In the rows, zero is written as 128.
These are runs of 6 systems, one row a step. Runs of the same system follow the same rule from any start.
seq 1, bap:
[[158 142 102  95  87 124  94 133 110  90 125 103 154 143 151 105 144  98
   81 168  88 142]
 [123  80 130 137 105 103 150 105 120 142 119 157 121 172 145 174  81 171
  132 152 125 109]
 [140 102 113  96 124 142 131 121 142  80 136  71 118 116  99 129 153 144
  163 103 102 159]
 [157 103 154 149  88 153 124 146 135 118 111 121 180 131 128 132  94 121
   96 159 170 134]
 [120 142 123 148 131 162 110  69 116 107 156 127 120 136 148 135  88 154
  142 119  94 146]
 [107 110 121 109 141 102  86 141 129  66  98 119 129 157 113 150 126 103
  115 145 131 130]
 [159  98 117 144 129 125 146 108 108 145  92  95 146 158 145 130 118 141
  107 105 107 128]
 [148 121  97 109  82 118 129 122 132 109 156 116 117 137 149 118 127 129
  130 164 112 144]
 [123  84 151 124 125 130 135 131 152 115 130 132 127 129  98 157  90 164
  131 142 130 117]
 [142 129 141 112 127 176 129 104 125  92 123  92 147 109 123 131 131 129
  134 102 132 149]
 [121 119 128 159 101 141  92 127 114 112 109 139 148 141 150 130  97 103
  121 154 129 134]]
seq 2, Ret (11 x 22):
[[194 161 149 109  73 140 179 175 107 134 134 116 198 144 123 124 191 186
  140 142 189 154]
 [114 125 123 209 136 165 135  76 170 121 159 142 103 113 151 130  45 166
  188 150 183 134]
 [102 156 149 118 197 118  68 132 169  62 161 101 131 115  59 118 126  96
   66 125 116 150]
 [147 142 146 103 163 134 133 125  58 150  60 142 155 175 183 122 107 111
   64 107 134  91]
 [112 119  46 118  90  98 115  91 123 127 106 127  77 125 185 118 147 108
  173 157  59 111]
 [117  65 148 110  80  70 147 186 158 156 141 136 132 125  53 171 176 125
  127 136 116 131]
 [188 128 167 110 113 200 194 132 112 148 157 103 147 112 128 113 118 200
  160  85 156 147]
 [114 172 122 179 117 168  91 105 170  77 146 134 138  85 146 110 100 113
  155 185 197 139]
 [ 71 132 167 161 195 118  72 109 129 116 129 143 135 142  79 159 100  98
   76  98  95 132]
 [155 161 105  77 163 112 125 138  54 111  84 106 135 192 175 105 157 126
  102 101  99 125]
 [133  90  58 153  83  71 146 126 146 158  87 138  98 139 176 126 132 124
  159 185 115  93]]
seq 3, bap:
[[ 88 133 147 159 184  81 134 119  97 158  92 170 127 181 124 172 129 134
  124  99 158 108]
 [159 151  69 119 154  98 138 152 117 139 122  79  99 135 142  68 191 110
  149 100 103 143]
 [155 119 123 136  99  84 162 159 171 179 149 156 124 117 126 115 121 131
   90 193 160  94]
 [117 140 157  87 151 165 168  98 144 147 186 140  81  77 109 131 117 160
  155  91 122 119]
 [102 143 160 106 121 169 100 164 131 106  91 145 141  72 114 126 151  82
  143 133 169 107]
 [106 155 143 196 123 141 111 103 100 179 109 155 159 123 135 139 145 117
  126 103 102 131]
 [117 174 109 126 143  78 105 155  98 121 156 145 117 176 126 119 172 127
  137 132 117 152]
 [148 119 109 143 174  83 162 156 149 149 105 120 112 152 122 115 129 163
  133 136 167 100]
 [155 137 109 115 135 136 166 108 169 147 164  98  95  79 129  92 136 110
  116 124 142 128]
 [109 126 168  96 112 154 122 150 140 150 148 170 110  84 124 123  98 102
  104 146 134  96]
 [ 93 153 155 114 135 160 122 103 103 137 106 156 132  96 122 156 158 137
  155  97 106 106]]
seq 4, Mumit:
[[145 124 147  87 142 104 164 128 121 151 173 128 113 152 114 137 125 141
   85 110 126 135]
 [148 123 127  94 121 168 148 143 121 130 107 128 108  99 158  98 110 141
  159 129 139  95]
 [104 127 128 149 105 137 122  90 166 126 118 124 142  73 107 156 156 107
  133 141 126 120]
 [110 133 172 133 126 137 108 152  96 138 152 146 145 141 100 141 132 112
  112  95 113 155]
 [139 153 111 147 131 131 111 152  96 111 100 135 140 160 160 107 128 152
  162 142 139 127]
 [123 118  88 162 138  82 134  97 168 119 131 108 112 138 124 137 131 122
  132 150 144 136]
 [148 120 145  95 152 119 145 147 134 141 164 115 111 132 108 110 112 127
   82 112 114 129]
 [144 143 133  94 120 163 147 116 115 129 107 140 127 106 164 117 118 146
  134 140 137  93]
 [ 88 113 126 140 108 131 117  98 150 128 117 137 119  89 116 161 146  98
  153 129 120 120]
 [126 131 157 136 123 125 109 168 107 141 136 131 155 138  91 132 153 119
  113 103 103 151]
 [150 153 119 153 120 134 132 137  97 124 120 133 146 163 163 114 123 160
  154 138 153 139]]
seq 5, reru (11 x 22):
[[179  81 135 172  81 169 122 151 190 124 154 109 151  94 115  92  41 160
  104 193 118 123]
 [101 161 178  75 150 174 117  45 144  61 167 136 142 104 114 178  94 141
   81 138 145 126]
 [ 86  81 148  89 143 154  81 152  79  87  41 137 119 146 145 146  99  64
  132  96 123 102]
 [135 123  77 173  84 104  91 103  90 138  76 110 167 160 157 136 169 126
  131 136  30 140]
 [136 104 123 129  80  62 152 138 114 134 193 142 127 209 116 165 138 172
  132 150 129 175]
 [166  75 131 110 144 147 163 156 173  89 138  85 112 123  90 117  85 209
  168 134 145 126]
 [150 117 134 122 116 175 126  82 182  73 117  82 156  75 129 127 100  92
   85 157 178 129]
 [ 91 122 174 116 122 173  75 108  96 118 134 161 135 121 138 143  66  73
   76 118  93 126]
 [ 95 145 121  97 133 114  88 127  63  97  74 152 138 172 143 160 160 146
  147 120  64 108]
 [141  79  80 162  90  69 147 128 112 140  90 105 137 187 144 155 160 138
  161 127 123 152]
 [175  90 115 147  89 114 151 147 166 128 196  89 128 143  96 110 113 170
  129 146 107 173]]
seq 6, Ret (11 x 22):
[[181  94 154 180 131 154 143 167 145 126 140  71 170 147  94 102 101 130
  109  97 181 183]
 [156 190 131 156 136 162 108  84 131 113 171 141 152 136 165  99  64 171
   83 177 120 125]
 [ 63 125 126  87 168  97  84  90 140  62 102 156  94 143 130 174 100  94
  106 156 131  95]
 [140  68 116  95 139 121 125 149  99 135  54  80 129 138 123 121 150  84
  105  78  67 120]
 [174 124  98 132  26 121 156 132 102 170 130 129 158 135 172 120 166 138
  136 162 101 138]
 [106  96 148 137  83 127 141 128 161 120 179 163 113 121  92 175 108 185
  186 159 143 137]
 [140 123 171 123 175 177 128 136 153  74 130  80 155 108  71 129 119 153
  130  91 174 156]
 [151 164 126 176 141 164  99  98 111 115 104 115 164 139 177  97  86  96
   82 136 157 137]
 [ 85 141 105 132 138  88  73  95 114 109 129 161 109 160 147 146 108 112
  102 162  60 113]
 [126  82 120  64 138  77 144 157 108 116  82 115 117 166 108 158 164 137
  122 114  99 110]
 [187  84 101 128  72 142 182 133 135 160 111  91 134 117 156 110 137 145
  152 130 136 130]]
seq 7, Gol:
[[107 185 117  67 145 168 142 124  69 119 117 117  99  97 147 117 228 112
  214  45 128 150]
 [141 106 104 231  77 107 103 211 137 189  83 146 158 126 145  85 130  62
  136 165 163 129]
 [136 185 139 173 159  88 141  99 147 168 232 138 138 148  78 131 146 202
  103 125  85 168]
 [127 150 130  60 196 107 160 171 139  88 138 139  70 147 135 106 116 135
  148 134 237 104]
 [139 118 112 166 170 176 133  96 176 164  79 100 110  43 141  83  99 105
  123 117 105  78]
 [ 95 170 143  86  93 118 105 115 108 157 183 171 121  98 129 134 168  50
   64 132  80 134]
 [107 125 164 117 118 125 141 195  77 179 105 198 121 149 125 140 141 177
  184 112 119  95]
 [145 152  83 182 116 117 148 126 159 135 117  86 139 100 116 109 210 137
  198 118 151 157]
 [145 124 153 172 135 112 126 163 159 148 187 124 136 138 100 103  92  91
   71 136 181 164]
 [136 186 145 102 197 151 128 117 130 113 167 149 104 123 132  97  87 196
  122 137 119  98]
 [ 88 147 103 105 168 119 127  96 143 123  71 139  89  88 154 133 152  75
  143 129 160  79]]
seq 8, Gol:
[[107 147 107 129 170  89 115 112 124  81 127 111 109 169 135 138 147  78
  127 115 201 162]
 [157  97 113 152 172 122 117 150 132 146 102 103 113 146 136  83  73 138
   95 126  82 102]
 [138 159 102  76 113  99 155  75 139 129 150 132 111 116 149 141 159 133
   97 164 110 105]
 [100  65 155  98 105 134 146 149 134 147 117 151  97 108 112 158 109 110
  154 114 137 106]
 [148 139 141 124  91 175 120 146 124 120 125 103 168  86 105 117 168 142
  148 115  97 144]
 [124 150 149 169  97 137 117 126 107 128 139 155 164 149 143 147 121 115
  129 142 187 157]
 [113 139 119 171 181 119  95 127 131 100 135 120 116 158 112 120 106 162
  154 117 109 144]
 [145 143 103 111 170  92 133 124 133 109 100 100 127 151 135 114 146 114
   87 137 148 116]
 [140  97 116 117 127 125 155 103 131 164 132 128  93 127 157 118  91 122
  109 127 103 104]
 [116 118 129  81  96 123 130 130 145 123 144 139 112  94 111 143 151 129
  132 152  95 111]
 [123 112 168 118  98 156 146 146 116 142 112 137 155 109 108 155 147 128
  145 105 152 128]]
seq 9, Vagun:
[[138 107 142 127 137  73 163 139 151 131 128 123 146 160  92 167 148 142
  101 138 181 134]
 [168 113 124 107 139 175 156 128 127 126 147  92  99 114 147  84  91 152
  149  98 120 132]
 [114 148 133 122  95 143 107 114 159 101 126 141 147  85 129 137 132  97
  108 182 149 114]
 [ 91 116 165 126 159 135 118 102 107 135 124 147 123 141 109 164 108 125
  111  87 105 124]
 [136 138 105 118 113 128 105 157  86 107  97 113 138 152 147 111 163 117
  155 118 105 143]
 [143 115 107 183 104  95 145 118 146 156 121 133 147 150 138 141 123 148
  125 161 142 127]
 [138 124 132 107 148 118 142 130 151 114 187 109  99 133  99 121 117 153
  127 120 123 150]
 [144 126 148  93 130 158 135 149 138 104 103 121 137 102 131 114 117 126
  123 141 171 103]
 [108 135 127 139 128 154 118  68 130 132 117 131 124 101 147 141 115 104
  118 119 110 118]
 [104 122 137 119 113 107  92 151 103 122 131 146 130 152 115 146 142  98
  116 125  96 143]
 [148 124 120 140 129 113 142 145 105 140  98 126 146 162 132 133 142 177
  151 125 117 120]]
seq 10, reru:
[[161 146 167  52 137 171 175  94  77 144 131  97 152 123 128 137 165 141
   89  54 109 139]
 [118 121 109 135  51 154 105 172 100 121 103 168 117 120 185 111 119  94
  198 169 161 121]
 [ 88 130 135 210 141 102 105  89 171 140 144 132 151 113  64 174 152 163
  141 124  84 142]
 [166 144 152  84 167 123 143 175  95  95 148  91 142 180 111 110 141 132
   99  87 178 172]
 [152 125  85 162 131 152 117 127 144 121  97 128 106 124 190  75  61 140
  155 179 139  91]
 [ 87 136 120 118 139  85 122  57 175 127 164 134 105 102  97 170 147  97
   78 147  99 120]
 [144  99 175  54 129 142 151 188  75 156 110 137 128 144 117 125 131 120
  103  82 116 114]
 [143 143  92 154  72 163 133 108 114 130  91 128 144 102 178 116 152 154
  199 152 120 117]
 [ 86 117 142 182 110  91 112 113 164 132 173 143 135 127  77 176 144 105
  130 135 147 169]
 [160 135 165 111 184 153 127 181 108 110 134 102 143 151  93  96 111 172
  115  87 125 141]
 [148 158  83 139 133 139 123  94 134  91  92 118 122 131 196 101 106 121
  138 175 174 105]]
seq 11, Mumit, 11 rows:
[[131 114 174 220 153 131 131 127 191 152  79 114 205  93  67 156 123 119
   78 136 194 116]
 [121 192 140 133 153 179  86  84  67 104 203 129 117 158 164  96  89 107
  108  82  87 189]
 [ 94 137 100 109 144  66  90 172 129  91  72 183 107 168 157 140 111 127
  140 210 151  62]
 [132  97  86 143 168  77 172  74 141 171 105  75 104 138 113 142 174 136
  125  71  69 129]
 [182 118 141  60  58 140 163 186 112 151 178 121 127 120 141  91 143  86
   94 138 150 148]
 [130 125 155 161  98 179 151 109 157 155 125 164 142  79 126 144  90 212
  176 157 127  86]
 [ 79 154 149 121 160 152 100 100 151  67 145 107 126  90  78 158 168  97
  157  88 159 164]
 [129 131 151 176 148 130  81 181  90 140  84 140 166 166 138 103  99  83
   79 123 135 128]
 [134 167  67 148 126  92 114  84 103 120 139 134 113 177 180 118 134 158
  144 160  79 133]
 [122  83 111  86 139  52 165 150 164 130 140 128  78 150  99 150 140 126
  123 146 154 113]
 [184 112 141 103 138 171 178 138 133 170 123  86 130  88 123  87 129 148
  113  87 110 115]]
seq 12, Vagun, 11 rows:
[[ 85 163 145 136  73 138  86 192  87 155 202 198 100 118 134 104 144  67
  171 126 121 164]
 [105 172 148 185 192 102 115 176 141 159  87 164 152 119  78 133 165 203
  172 132 130  84]
 [145 177  92 155 186 109 162 113 131 143 146  83  98 133 145  87 178  90
  145  75 191 166]
 [144 138 121 143 131 111 119 193 158 182 152 159  91 101 145  57  89  87
   90 176 131  89]
 [104 184 142  67 173 109 156  96 141 157 148 167  98  83 112 143 172 153
  110 134 110  73]
 [ 95 107 137  99 115 141 149 153 105 163  99 145  89  94 136 134 167  62
  172  79 159 116]
 [131 146 130 191  93 144 115 153 124 199 129 143 156  83 115 102 167 125
  145 119  70 128]
 [114 192 149 152 135 104 136 146 115 150 188 171 135 150 110 136 166 157
  146 127 170 156]
 [124 140 120 155 198 124 129 170 148 127 117 125  90 122 119  86 110 144
  175 115 172 110]
 [144 168 105 132 165 116 131 118 162 146 124 104 120  88 132  83 157  85
   85 135 139 108]
 [112 143 145  91 130 115 142 135 111 180 153 180  91 121 150 120 116  90
   88 129 121  94]]

Name the system that made each run.
seq 13, 2 rows:
[[175 161 145 168 112 179 131 117 157 148 182 122 161  91 121  90  92 186
  110 157 102 134]
 [ 79 165 164  91 162 145 118  86 137  71 151 163 110 119 120 171 107 136
  138 137 191 120]]

Mumit
seq 14:
[[ 87 151 184 113 149 157 125 127 126 131 117 176 138  90  99 164 131 150
  145 119 145  94]
 [104 161 126 156 140 144 108 123  98 129  94 123 144 117 133 128 181  88
  162  82 142 147]]

bap
seq 15:
[[ 81  96 127 153 168 118 126  61 142 140 104 140  92 128 140 166  81  99
  117 110 127 102]
 [125 135 117  72 126 114  95 165 102 120 125 116 118 124 114 105 173  86
  101 116  52 129]]

Mumit
seq 16 (2 x 22):
[[107  71 136 115  98  68 119 134 104 164 122 145 135 173  96 179 144 126
   86 120  32 124]
 [184 123 122  68  90 128 180 156  87 112 127 102 149 172 136 133 173 202
  164 119 138 147]]

bap
seq 17 (2 x 22):
[[138 121  69 117 177 100 147  31  87 146 109 100  78 179 201 117  97 127
   95  90  50 114]
 [133  87  79  53  62  55 120 201 147 117 121 135  89 136 133 111 165  78
  112 201 101 100]]

Ret
seq 18 (2 x 22):
[[ 72 165 138 182 175 154  91  71 151 142 139 139 114  70 100 135 137 102
  142  91  88 128]
 [117 167 137  90 151  96 100 198  74 142 120 153 124 160 129 102 174  71
   91 109 119 127]]

Gol
seq 19 (2 x 22):
[[112 139 154 122 145 159  85 138 120  76  85 134 158 123 119 137 112 131
  123 141 134 110]
 [115 127 107 167 131 120 117  77 103 127  94 114 143 156 153 149 136 106
  126 105 116 143]]

bap
seq 20 (2 x 22):
[[118 175  76 192 157  47 103 162 154 122 102 141 129 159 146 105 161  79
  123 187 210 124]
 [122 110 127 137 200  78 161 105 141 205 175 138  64 144 106 118  95 150
   86  91  60 108]]

Ret
seq 21 (2 x 22):
[[114 170 121 179 143 131 129  87 116 139 181 118 121 135 118 133 162 137
  169  80 129 188]
 [138 136 133 156 148 112  96 215 136 117 132 137 129 149 114  83 107 118
  127 157 170 131]]

Vagun
seq 22 (2 x 22):
[[128 138 156 162 105 124 129 116 139 167 163 140 167 111  84 153 151 167
  109 128  75 139]
 [130 154 142  91 138 128 143 152 102  97 156 137 119 157 131 133 142 137
  159 115 194 155]]

Gol
seq 23:
[[130 145 111 101  63 126 125  89 155  92 147 117 164  97 105 163 185 168
  135 178  86 136]
 [121  69 188 134 105 146 146 147 116 123 130 137 151 156 102 179  89 127
  130 102 189 157]]

reru
seq 24 (2 x 22):
[[118 119 123  99  90  86 162  77  91 147 148 156 126 176 135 196 158 189
  144 128  84 133]
 [140  58 111 105 100 116 146 175 148  82 102  86 114 140 104 141 142 134
  191 126 171 148]]

Gol
seq 25, 2 rows:
[[ 78  76 157 104  72 120 100 111 131 117 147 151 129 120  88 195 126  88
  111 131  82 142]
 [144 111 168 120 109 161 124 162  69 115  95 119 181 164 104 152 147 185
  159  86  96 148]]

Vagun
seq 26, 2 rows:
[[113  69 164 136 174 135 107 153 158 118 162 113  91 133  91 114  40  65
   74  98 146 147]
 [163 185 140  74 142 171 111 122  90 125  98 123 166 107 156  90 139 138
   65 136  68  91]]

Ret
seq 27 (2 x 22):
[[156 149 106  83 231  86 149  80 121 100 150  74  99 190 128 111 112 173
   64 101  94 130]
 [160  98  86  69 113  98 147 153 140 129  81 127  93 129 193  90  96  70
   78 192 162  65]]

Ret
seq 28:
[[ 80  84  92 179 150  68 124 112 166 123  80 140  98 141 116 171 125 130
  175 148 145 103]
 [168 113 134 109 140 120 150 144 134 143 162  65 139 124  80 106 167 111
   83  76  99 170]]

bap
seq 29:
[[124 133 143 116 104 184 121 143 114 135  94 118 139  68 126 112 167  97
  161  95 117 121]
 [110 147 141 191  76 128 101 127 123 142 128 156 176 122 122 151 152 108
  131 150 137 148]]

Mumit
seq 30:
[[134 112 128 132 103 116 125 156 105 107 119 148 138 180 144 146 106 171
  160 156 154 133]
 [139 113 103 162 152 130 131  97 166  97 127  78 127 123 107 129 126 159
  155 121 127 147]]

bap
seq 31, 2 rows:
[[143 140 130 165 133 130 111 164 155 148  95 127 164  94  99 105 145 164
  125 158  93  94]
 [135 163 133 129 134 130 160  73 114 131 162 125 132 145 147 147 137 125
  117 107 180 156]]

reru
seq 32 (2 x 22):
[[ 96 117 126 179 143 121 109  95 160 145 132 150 112 116 117 146  88 146
  132 146  93 106]
 [131 140 140  70 152 112 127 134 115  93 144 105 127 144  98 139 162 115
   95 104 126 148]]

Ret
seq 33:
[[112 166 139 172 138 147  75 114 115 114 167 130 146 135 113 120 117 125
  119 115  84 167]
 [114 153 122 116 157  86 106 150 101  94 111 157 126 191 144 139 123 140
  125 155 158 117]]

Mumit
seq 34, 2 rows:
[[139 101 115 155 104 139 125 113  88 155  77 104 149 146 166 125 131  75
  115  92 112 142]
 [126 145 110 140  82 105 103 144 113 132 179 150 124 152 130 121 138 146
  142 160  74 152]]

reru
